500 stands for zero in the data rows.
Here are some points, each followed by its number:
(373 498 478 610 470 540 297 586 513 523 548 458 558 556 468 478) 0
(506 452 499 506 504 546 510 490 527 546 517 512 492 409 544 569) 1
(467 556 412 594 497 536 477 373 558 404 425 474 406 545 440 436) 2
(539 461 518 415 439 534 552 427 542 545 593 549 475 530 374 429) 3
(502 521 524 378 408 460 537 453 502 550 645 564 516 586 349 405) 4
(453 463 568 396 359 472 425 597 490 570 642 477 571 472 400 444) 5
(441 591 431 430 439 403 553 203 593 420 576 471 332 818 103 221) 6
(505 455 516 613 654 547 531 759 411 503 375 519 650 303 909 796) 7
(553 455 507 428 487 546 547 542 488 554 488 486 497 457 607 575) 8
(458 614 471 497 469 444 514 270 598 408 534 502 348 743 245 332) 9
(459 518 465 601 537 525 535 410 507 457 466 508 427 455 510 503) 10
(563 483 502 621 659 561 518 737 384 560 358 471 656 292 948 842) 11
(430 511 452 595 391 533 369 324 580 450 547 503 428 574 274 324) 12
(333 628 470 685 462 452 338 377 598 432 527 454 369 727 244 319) 13
(424 513 570 477 407 450 464 613 500 588 609 534 656 487 441 421) 14
(587 392 521 384 505 549 535 580 432 577 499 566 605 391 689 598) 15
(467 568 491 336 354 399 590 140 638 411 631 514 284 823 23 134) 16
(508 660 530 188 435 315 729 59 651 453 649 586 259 999 0 0) 17
(558 404 468 451 486 574 488 601 450 578 571 531 609 310 681 662) 18
(461 561 505 581 556 473 472 507 499 493 434 489 510 533 525 502) 19
(458 561 553 465 453 462 487 553 458 563 481 504 575 559 444 399) 20
(541 387 487 504 587 583 532 665 408 516 384 496 587 334 808 695) 21
(631 430 507 540 515 592 558 547 470 505 471 538 551 247 774 746) 22
(444 559 508 736 649 544 394 800 434 486 307 436 589 319 897 758) 23
(689 332 475 317 491 603 596 478 411 585 506 547 545 182 768 678) 24
(598 420 475 473 629 628 609 662 368 583 391 566 588 169 924 835) 25
(389 559 498 441 488 406 455 571 529 520 545 488 471 596 355 364) 26
(537 482 578 500 580 526 549 745 436 575 417 507 598 348 791 667) 27
(400 569 555 548 516 456 450 590 467 485 470 517 541 543 476 469) 28
(484 560 417 625 502 521 447 401 521 449 441 498 390 534 429 493) 29
(563 479 461 452 437 573 513 326 554 506 532 560 399 458 402 433) 30
(558 486 522 467 568 474 644 653 427 501 436 484 562 373 756 682) 31
(466 521 566 536 531 434 441 650 506 532 420 464 569 518 521 521) 32
(455 468 458 654 526 539 397 669 463 493 443 464 512 417 655 668) 33
(481 512 488 488 466 458 505 405 538 489 474 501 475 567 366 400) 34
(522 554 446 545 517 477 578 481 528 473 450 509 433 564 492 464) 35
(623 374 475 462 544 583 611 499 425 557 421 548 508 354 703 624) 36
(397 549 379 710 389 501 335 392 648 401 515 486 402 551 339 354) 37
Which three points above are nearest to each new point, looking only along the 4 directions in which the numbered points spread most? Their numbers follow each, smallest number first.
(527 442 540 493 588 507 589 611 454 532 418 500 537 401 708 690) 21 27 31
(520 457 452 529 395 560 424 432 546 528 534 541 461 397 479 489) 1 10 30
(432 549 535 470 393 424 459 466 509 493 604 482 466 688 190 311) 4 26 34
(596 349 465 516 527 551 568 562 464 479 402 509 532 259 803 737) 21 22 36
(561 442 510 407 456 558 553 585 421 583 524 530 626 396 584 617) 8 15 18
(386 554 542 589 420 445 425 492 561 456 527 478 511 630 337 355) 12 26 34
(510 511 449 594 427 523 387 291 618 421 503 539 400 571 252 353) 2 12 37
(534 464 473 284 238 472 492 48 621 517 741 579 340 719 0 76) 6 16 17
(426 548 552 565 523 497 455 629 463 521 449 489 586 536 570 480) 19 28 32
(632 415 504 391 532 577 621 516 426 508 439 569 530 287 709 676) 15 22 36
(496 404 538 461 486 556 484 623 445 593 538 543 604 299 662 638) 8 15 18
(387 626 491 588 418 425 374 434 605 482 512 444 469 719 270 343) 12 13 26
(547 470 534 468 656 513 661 650 445 552 387 516 557 434 724 620) 21 27 31
(492 362 573 456 479 579 498 649 419 578 533 540 615 269 691 595) 15 18 27
(396 513 504 598 558 483 423 660 506 466 457 486 590 467 588 521) 28 32 33
(458 533 462 737 701 534 396 769 429 481 316 445 557 289 912 773) 7 11 23
(515 481 566 542 622 521 524 736 403 530 405 486 619 413 793 687) 21 27 31
(420 545 534 561 510 456 446 642 498 536 516 479 603 490 540 526) 19 28 32
(485 439 585 376 375 461 519 467 450 521 706 507 559 566 281 350) 3 4 5
(466 458 480 428 284 497 339 277 528 538 755 521 376 587 144 231) 4 6 12
(408 549 461 737 662 535 448 730 460 470 330 461 599 321 866 786) 7 11 23
(422 407 448 449 241 547 310 314 634 532 775 516 480 543 133 251) 3 4 12
(566 394 596 309 466 520 595 574 389 631 584 557 624 400 584 565) 8 15 18
(566 405 597 309 473 541 607 591 406 650 597 537 664 395 564 558) 8 15 18
(404 464 555 381 360 500 470 398 551 533 682 506 457 597 291 359) 3 4 34
(638 427 495 411 558 582 621 519 444 541 414 504 486 387 678 677) 15 31 36
(403 608 504 478 446 426 459 368 553 422 612 490 467 746 189 257) 6 9 13
(599 369 438 394 416 587 516 348 515 531 569 555 459 337 509 471) 1 3 30
(529 595 526 438 429 413 507 246 610 450 566 482 357 823 89 185) 6 9 16
(584 404 517 428 509 536 625 534 453 506 429 520 503 345 681 644) 8 15 36
(553 559 528 447 609 476 661 618 397 494 388 517 589 434 765 706) 21 27 31
(519 356 526 475 521 609 422 557 466 577 581 538 609 260 663 601) 15 18 22
(385 617 468 594 484 438 391 460 608 457 528 436 438 704 290 328) 12 13 26
(476 543 485 550 521 492 456 543 517 483 432 468 485 489 559 520) 10 19 28
(492 502 445 516 455 487 430 355 524 467 542 523 455 536 406 437) 2 30 34
(559 365 501 443 437 610 468 564 443 591 575 548 584 287 720 650) 15 18 22
(557 404 531 399 437 507 612 598 438 574 587 528 634 382 604 610) 8 15 18
(597 474 425 457 480 536 589 279 534 470 478 505 354 473 474 478) 10 30 35
(449 531 546 510 486 514 479 640 480 521 511 493 578 467 575 516) 19 28 32
(486 741 567 207 420 309 731 99 615 447 607 532 288 999 0 0) 6 16 17
(471 577 457 731 674 575 380 766 413 475 303 446 577 361 864 746) 7 11 23
(475 598 485 520 477 427 471 312 591 447 513 499 421 733 181 310) 6 9 13
(523 411 531 480 488 612 444 615 444 598 514 529 576 293 671 597) 8 15 18
(488 475 594 443 496 484 516 751 408 567 465 497 714 391 677 626) 15 27 31
(526 283 483 493 438 597 401 690 401 606 601 537 716 140 746 679) 15 18 22
(446 647 529 408 500 368 609 248 626 430 551 518 295 833 112 149) 6 9 16
(623 361 524 327 488 562 628 598 429 572 536 506 563 314 637 597) 15 18 36
(429 475 466 482 255 528 378 332 566 474 714 562 466 563 151 303) 3 4 12
(349 648 463 667 442 482 264 412 669 407 484 422 375 684 212 330) 12 13 37
(454 521 536 644 561 511 404 639 483 482 416 476 582 339 753 645) 21 27 33
(447 482 516 378 375 479 479 392 522 565 667 488 457 585 234 325) 3 4 34
(367 628 573 513 564 372 475 575 525 500 539 462 488 768 324 334) 20 26 28
(565 460 518 417 510 450 616 465 458 537 494 554 482 500 502 503) 1 8 35
(503 603 443 567 552 458 508 227 584 405 399 491 285 767 336 324) 2 6 9
(471 455 443 774 614 600 317 842 452 504 302 466 657 262 943 851) 7 11 23
(496 520 497 285 274 468 531 111 639 444 710 496 336 810 0 90) 6 16 17
(465 537 481 743 693 498 440 763 436 494 294 441 557 307 897 793) 7 11 23
(573 568 481 308 384 401 566 140 629 449 594 576 281 826 0 95) 6 16 17
(494 508 470 517 451 473 486 374 536 444 535 498 431 567 315 355) 3 12 34
(530 478 507 478 592 488 607 646 452 519 399 483 607 384 746 665) 21 27 31
(399 553 554 515 529 446 403 677 453 489 473 473 592 514 594 528) 19 28 32
(457 561 429 538 448 439 471 299 580 427 543 519 338 722 237 326) 6 9 12
(510 456 487 454 470 516 488 478 448 502 555 516 536 447 528 544) 1 8 10
(364 601 490 733 620 507 378 784 485 484 390 433 545 525 648 646) 23 32 33
(535 546 582 320 544 402 645 442 520 538 519 474 487 697 357 354) 4 26 34
(366 645 466 600 489 410 403 418 587 438 523 424 410 815 172 227) 6 9 13
(529 536 467 510 493 466 496 391 508 479 484 474 424 585 417 401) 2 34 35
(333 706 544 555 520 378 423 517 560 428 505 488 455 851 165 255) 9 13 26
(462 485 572 349 351 436 528 484 479 584 687 506 558 561 252 332) 3 4 5
(448 495 458 721 687 529 435 678 485 462 361 444 546 352 863 767) 7 11 23
(472 520 516 731 665 520 450 748 441 498 312 466 571 347 877 733) 7 11 23
(516 703 576 220 446 259 781 127 625 436 584 515 281 999 0 0) 6 16 17
(476 588 435 560 510 423 480 435 525 500 517 489 431 623 373 407) 2 34 35
(501 560 535 315 396 394 550 182 571 461 608 517 294 842 0 127) 6 16 17
(486 601 473 561 495 408 486 362 554 434 488 478 397 693 296 351) 9 13 34
(508 349 488 496 478 594 474 638 427 580 492 498 599 310 711 630) 15 18 22
(496 434 539 514 454 587 441 638 455 487 578 516 615 305 611 622) 1 15 18
(430 507 441 586 421 495 433 364 579 421 562 503 391 572 337 378) 12 34 37
(471 486 519 527 465 512 484 375 565 499 544 469 473 538 367 424) 3 30 34
(543 638 421 544 579 420 622 249 596 394 377 508 281 749 301 346) 2 6 9
